[[129 132 131 130 138 130 134 131]
 [123 153 143 146 137 138 134 115]
 [131 138 133 129 154 128 142 134]
 [121 153 142 148 136 134 131 115]
 [122 154 142 147 136 136 132 113]
 [132 138 134 129 156 126 143 134]
 [128 131 130 129 139 131 133 130]
 [129 132 129 127 137 125 134 130]]
->
[[130 134 125 137 127 129 132 129]
 [130 133 131 139 129 130 131 128]
 [134 143 126 156 129 134 138 132]
 [113 132 136 136 147 142 154 122]
 [115 131 134 136 148 142 153 121]
 [134 142 128 154 129 133 138 131]
 [115 134 138 137 146 143 153 123]
 [131 134 130 138 130 131 132 129]]

[[128 128 158 127 128 132 128]
 [128 128 130 130 139 140 128]]
->
[[128 140 139 130 130 128 128]
 [128 132 128 127 158 128 128]]

[[114 133 119 125 129 128 125 135 126 131]
 [131 127 126 104 124 130 128 123 131 129]
 [120 126 121 133 128 128 124 120 129 129]
 [131 126 108 123 130 128 125 122 128 132]
 [134 126 123 102 126 130 128 129 129 129]
 [117 132 133 120 123 129 131 122 125 131]
 [129 129 106 117 125 127 126 128 130 124]
 [135 132 124 127 122 128 124 136 128 130]
 [130 129 122 123 130 129 137 123 129 130]]
->
[[130 129 123 137 129 130 123 122 129 130]
 [130 128 136 124 128 122 127 124 132 135]
 [124 130 128 126 127 125 117 106 129 129]
 [131 125 122 131 129 123 120 133 132 117]
 [129 129 129 128 130 126 102 123 126 134]
 [132 128 122 125 128 130 123 108 126 131]
 [129 129 120 124 128 128 133 121 126 120]
 [129 131 123 128 130 124 104 126 127 131]
 [131 126 135 125 128 129 125 119 133 114]]

[[121 141 145 127 146 127 127 133 127 118 126 120 116 117]
 [123 111 109 147 109 145 144 117 144 128 148 127 128 128]
 [116 128 126 124 126 126 126 141 127 152 124 150 114 116]]
->
[[116 114 150 124 152 127 141 126 126 126 124 126 128 116]
 [128 128 127 148 128 144 117 144 145 109 147 109 111 123]
 [117 116 120 126 118 127 133 127 127 146 127 145 141 121]]

[[144 148 149]
 [129 126 124]
 [154 126 125]
 [120 136 138]
 [143 128 128]
 [134 136 138]
 [126 141 145]]
->
[[145 141 126]
 [138 136 134]
 [128 128 143]
 [138 136 120]
 [125 126 154]
 [124 126 129]
 [149 148 144]]

[[102 123 124 138 124 138 138 127 138]
 [150 130 131 126 130 125 125 128 125]
 [144 138 139 124 139 124 124 139 124]
 [114 119 118 136 119 135 135 126 136]]
->
[[136 126 135 135 119 136 118 119 114]
 [124 139 124 124 139 124 139 138 144]
 [125 128 125 125 130 126 131 130 150]
 [138 127 138 138 124 138 124 123 102]]
---
[[106 118 123 139 129 113 113 137 125 130]
 [153 128 126 125 121 126 135 132 124 110]
 [122 132 115 139 129 109 128 105 129 128]
 [145 137 137 114 126 148 142 122 133 130]]
->
[[153 128 126 125 121 126 135 132 124 110]
 [145 137 137 114 126 148 142 122 133 130]
 [122 132 115 139 129 109 128 105 129 128]
 [106 118 123 139 129 113 113 137 125 130]]

[[115 127]
 [121 124]
 [130 126]
 [133 142]
 [135 144]
 [112 150]]
->
[[135 144]
 [133 142]
 [130 126]
 [121 124]
 [115 127]
 [112 150]]

[[137 143 139 127 149]
 [142 101 125 115 114]]
->
[[142 101 125 115 114]
 [137 143 139 127 149]]

[[ 99 133 152 125 122 139 121 137 137 122 135  98 140  99]
 [116 147 117 152 154 139 153 142 141 150 139 117 141 119]]
->
[[116 147 117 152 154 139 153 142 141 150 139 117 141 119]
 [ 99 133 152 125 122 139 121 137 137 122 135  98 140  99]]

[[128 152 127 151 153 150]
 [112 127 113 128 128 136]
 [138 138 138 139 139 138]]
->
[[138 138 138 139 139 138]
 [128 152 127 151 153 150]
 [112 127 113 128 128 136]]

[[142 144 141 137 136 141 112]
 [129 135 129 155 115 136 121]
 [137 141 139 135 136 140 115]
 [132 131 131 121 136 129 126]
 [117 111 115 114 122 113 145]
 [126 120 126 102 139 120 136]]
->
[[142 144 141 137 136 141 112]
 [137 141 139 135 136 140 115]
 [132 131 131 121 136 129 126]
 [129 135 129 155 115 136 121]
 [126 120 126 102 139 120 136]
 [117 111 115 114 122 113 145]]

[[156 147 110]
 [133 126 115]
 [141 136 112]
 [110 121 158]
 [130 131 127]
 [128 122 118]
 [121 122 134]
 [129 127 130]
 [157 148 109]
 [127 130 135]]
->
[[157 148 109]
 [156 147 110]
 [141 136 112]
 [133 126 115]
 [130 131 127]
 [129 127 130]
 [128 122 118]
 [127 130 135]
 [121 122 134]
 [110 121 158]]
---
[[125 123 152 134 130 144 124 126 109 147 129 136 115 131 121]
 [121 130 146 135 130 147 126 132 113 150 128 140 119 130 122]]
->
[[121 130 146 135 130 147 126 132 113 150 128 140 119 130 122]
 [125 123 152 134 130 144 124 126 109 147 129 136 115 131 121]]

[[115 102 125 136]
 [155 142 115 128]
 [138 110 123 116]
 [117 105 109 106]
 [116 147 138 100]
 [139 133 122 133]
 [139 149 149 129]
 [122 150 131 144]]
->
[[117 105 109 106]
 [155 142 115 128]
 [139 133 122 133]
 [138 110 123 116]
 [115 102 125 136]
 [122 150 131 144]
 [116 147 138 100]
 [139 149 149 129]]

[[119 110 152 131 130 110 134 131 137]
 [140 123 138 127 127 126 124 147 149]]
->
[[140 123 138 127 127 126 124 147 149]
 [119 110 152 131 130 110 134 131 137]]

[[115 126 134 117 119 146 148 115 116 123 116 117 118 115 126 121]
 [147 140 133 146 150 107 110 151 149 124 149 144 149 151 130 136]
 [136 126 126 138 139 122 126 134 136 123 133 134 136 135 127 127]
 [109 120 132 121 122 154 146 113 111 128 111 112 109 112 129 121]]
->
[[136 126 126 138 139 122 126 134 136 123 133 134 136 135 127 127]
 [109 120 132 121 122 154 146 113 111 128 111 112 109 112 129 121]
 [147 140 133 146 150 107 110 151 149 124 149 144 149 151 130 136]
 [115 126 134 117 119 146 148 115 116 123 116 117 118 115 126 121]]

[[144 131 134 121 110 130 138 119 144]
 [119 116 121 135 124 125 121 132 144]
 [136 125 128 149 133 104 117 127 121]
 [126 139 129 124 126 137 131 137 116]
 [127 113 149 118 138 138 114 118 131]]
->
[[119 116 121 135 124 125 121 132 144]
 [136 125 128 149 133 104 117 127 121]
 [126 139 129 124 126 137 131 137 116]
 [144 131 134 121 110 130 138 119 144]
 [127 113 149 118 138 138 114 118 131]]

[[138 128 142 127 133 145 128 129 129 135]
 [137 123 129 128 133 151 130 132 131 135]
 [138 133 131 127 134 120 127 126 124 128]]
->
[[137 123 129 128 133 151 130 132 131 135]
 [138 133 131 127 134 120 127 126 124 128]
 [138 128 142 127 133 145 128 129 129 135]]
